Look-ups in named tables: a row name and a column name give one cell, copied from the table.

zulefe.csv
,pafom,tavik,vuzatir
lig,47,130,154
fovim,91,154,182
gefu,93,149,174
sud,141,172,174
zaz,129,167,192
tatip,125,165,180

vuzatir of gefu = 174
tavik of gefu = 149
tavik of zaz = 167
tavik of sud = 172
vuzatir of lig = 154
vuzatir of fovim = 182
pafom of lig = 47
pafom of tatip = 125
pafom of gefu = 93
tavik of tatip = 165
tavik of lig = 130
pafom of fovim = 91
vuzatir of sud = 174
vuzatir of zaz = 192
pafom of sud = 141

gegane:
	belugam	fiduret	rego	let	fus	gof	potudep
duv	118	143	118	190	158	115	143
pegabon	102	60	131	63	114	30	58
kuno	101	84	80	88	193	70	71
nogago	100	169	155	235	93	131	122
fimi	74	155	141	235	75	125	71
dasa	91	159	89	147	122	174	110
notez	113	85	12	66	75	152	125

kuno, belugam -> 101
pegabon, fus -> 114
nogago, let -> 235
pegabon, rego -> 131
kuno, let -> 88
notez, rego -> 12
notez, gof -> 152
pegabon, potudep -> 58
duv, belugam -> 118
nogago, potudep -> 122
kuno, rego -> 80
duv, potudep -> 143
nogago, fiduret -> 169
dasa, let -> 147

gikuza.tsv
	fesate	gakek	beb	kosi	mesisor	lem	rulev
pek	145	115	149	121	101	112	137
papose	127	88	162	102	104	116	72
katazav	208	114	85	211	145	174	192
depok	106	153	176	119	102	92	126
dab	105	109	151	147	232	143	173
kivusir	129	108	186	122	140	165	115
sal	70	117	156	66	150	137	18
fot	126	168	133	153	164	145	112
zikedes	158	126	116	146	152	102	159
sopa	98	146	108	161	176	125	198
mutakeb	115	127	149	133	104	158	122

What is the mesisor of katazav in gikuza? 145
What is the gakek of kivusir in gikuza? 108
What is the kosi of depok in gikuza? 119
What is the fesate of mutakeb in gikuza? 115
What is the lem of kivusir in gikuza? 165
What is the lem of papose in gikuza? 116
What is the mesisor of zikedes in gikuza? 152
What is the mesisor of fot in gikuza? 164
What is the rulev of katazav in gikuza? 192
What is the beb of dab in gikuza? 151
What is the rulev of mutakeb in gikuza? 122
What is the rulev of fot in gikuza? 112
What is the beb of katazav in gikuza? 85
What is the beb of depok in gikuza? 176

luvi:
fields: didabit, gos, ralozi, zigu, pov, nez, gubo
duda: [201, 617, 797, 502, 414, 601, 796]
fut: [286, 509, 504, 355, 649, 587, 343]
fam: [390, 746, 545, 380, 463, 733, 621]

duda, nez -> 601
fut, nez -> 587
fut, zigu -> 355
fam, ralozi -> 545
duda, gubo -> 796
fut, pov -> 649
fam, gos -> 746
fam, pov -> 463
fut, gos -> 509
fam, nez -> 733

Table nebu
        kig  givazu  zuzi  zupeg  zelon  luvuveg  fusunuk
runadi  113     125   178    107     53      102       96
fop      57     213   180     69    239       15       97
bopepi  129     184   148    162     64      143       80
lugup   110     165   158    160     33      114       66
gonafu  121     177    99    194     54      107      142
tidi    131     184   108    186     67      129      132
nis     111     167   109    188     41       95      131

luvuveg of runadi is 102
fusunuk of gonafu is 142
luvuveg of fop is 15
zuzi of bopepi is 148
zupeg of gonafu is 194
givazu of fop is 213
fusunuk of nis is 131
givazu of runadi is 125
zelon of nis is 41
kig of bopepi is 129
zelon of gonafu is 54
zupeg of fop is 69
Which row has the largest zuzi? fop

Table tuzeku
columns: debe, pebidep, fek, bur, ginuko, meso, taredi, gara, nemi
tuge: [0.261, 0.167, 0.497, -0.777, 0.328, 0.283, 0.053, 0.446, 0.256]
rosuna: [0.344, -0.015, 0.514, 0.359, 0.029, -0.096, -0.279, -0.165, 0.229]
vetem: [0.730, 0.488, 0.440, 0.560, 0.197, 0.771, 0.132, 0.491, 0.251]
bufafa: [0.109, 0.349, 0.670, 0.472, 0.241, 0.650, 0.330, 0.289, 0.300]
sika: [-0.364, 0.676, -0.143, 0.514, 0.968, 0.714, 0.479, 0.338, 0.303]
divugal: [0.037, 0.451, 0.235, -0.020, -0.026, 0.096, 0.605, 0.047, 0.286]

What is the gara of tuge in tuzeku? 0.446
What is the ginuko of divugal in tuzeku? -0.026
What is the gara of rosuna in tuzeku? -0.165
What is the ginuko of rosuna in tuzeku? 0.029
What is the taredi of vetem in tuzeku? 0.132
What is the pebidep of bufafa in tuzeku? 0.349

rilebek.csv
,gikibi,diri,vif,besemi,rolovuf,zegare,puruzi,fiz,nosagaf,mer
geg,124,163,69,41,162,154,182,178,127,123
fid,107,127,126,123,191,188,127,210,126,87
mam,138,111,78,74,101,60,202,125,128,126
tir,56,118,187,57,74,112,147,82,124,222
dalilu,21,210,101,238,143,200,196,72,126,214
nufuto,89,65,48,186,172,23,111,134,126,226
pumadep,103,124,147,164,71,106,85,137,114,112

zegare of tir = 112
vif of pumadep = 147
vif of dalilu = 101
puruzi of pumadep = 85
fiz of pumadep = 137
besemi of mam = 74
mer of pumadep = 112

fazizam:
fields: mok, feled, dif, ras, bekeduf, mapu, bosibu
vip: [5.141, 7.682, 4.375, 2.461, 8.028, 1.782, 8.139]
soz: [5.566, 5.584, 4.640, 3.264, 6.673, 3.793, 6.402]
bazos: [4.850, 4.578, 4.896, 4.291, 5.661, 4.415, 5.371]
meru: [4.949, 4.278, 5.287, 4.857, 5.066, 5.679, 4.925]
tinu: [5.013, 4.867, 5.206, 6.107, 4.238, 6.096, 3.629]
far: [3.718, 1.422, 5.362, 4.568, 3.487, 5.943, 2.857]

mok of bazos: 4.850
ras of vip: 2.461
ras of soz: 3.264
feled of far: 1.422
mok of vip: 5.141
ras of far: 4.568
bosibu of soz: 6.402
dif of tinu: 5.206
mapu of soz: 3.793
ras of bazos: 4.291
mapu of tinu: 6.096
Row with the largest feled: vip

rodul =
|  | katofon | zetikaz | tenapi | maru | ratem |
|---|---|---|---|---|---|
| kosulig | 56 | 48 | 70 | 21 | 23 |
| pid | 49 | 36 | 45 | 42 | 31 |
| vivede | 11 | 54 | 11 | 33 | 40 |
| tora | 49 | 52 | 26 | 51 | 54 |
| piz | 47 | 57 | 52 | 77 | 78 |
| zop | 18 | 50 | 38 | 28 | 5 |
| zes | 72 | 55 | 81 | 5 | 27 |
| pegur | 35 | 58 | 38 | 20 | 26 |

tora, katofon => 49
tora, maru => 51
vivede, katofon => 11
pegur, ratem => 26
vivede, tenapi => 11
vivede, zetikaz => 54
kosulig, zetikaz => 48
zop, katofon => 18
tora, tenapi => 26
zes, maru => 5
kosulig, ratem => 23
tora, zetikaz => 52
piz, zetikaz => 57
pegur, maru => 20
pid, katofon => 49
piz, maru => 77
pid, maru => 42
pegur, zetikaz => 58

mino =
|  | mig | sogi | femulu | daf | bipi | niv |
|---|---|---|---|---|---|---|
| nube | 2586 | 5309 | 5642 | 5598 | 5568 | 6309 |
| bib | 4889 | 5714 | 5368 | 5315 | 5356 | 4186 |
| pidan | 3913 | 4246 | 5972 | 6085 | 6013 | 5210 |
| vif | 7147 | 6759 | 4849 | 4727 | 4864 | 2069 |
| rik | 3042 | 461 | 7631 | 8270 | 7921 | 6314 |
| lini | 7589 | 9307 | 3738 | 3288 | 3597 | 1485 |
| zibi | 617 | 6929 | 5247 | 4742 | 4880 | 7689 |
| tuso | 6817 | 1690 | 6792 | 7519 | 7232 | 3030 |
| zim | 2441 | 9048 | 4177 | 3454 | 3745 | 5947 |
| lufis | 5263 | 4040 | 6129 | 6256 | 6216 | 3904 |
| lugavu | 4500 | 113 | 7670 | 8429 | 8059 | 5084 |

mig of rik: 3042
sogi of vif: 6759
sogi of bib: 5714
niv of rik: 6314
mig of zim: 2441
daf of rik: 8270
sogi of lufis: 4040
niv of pidan: 5210
sogi of nube: 5309
bipi of bib: 5356

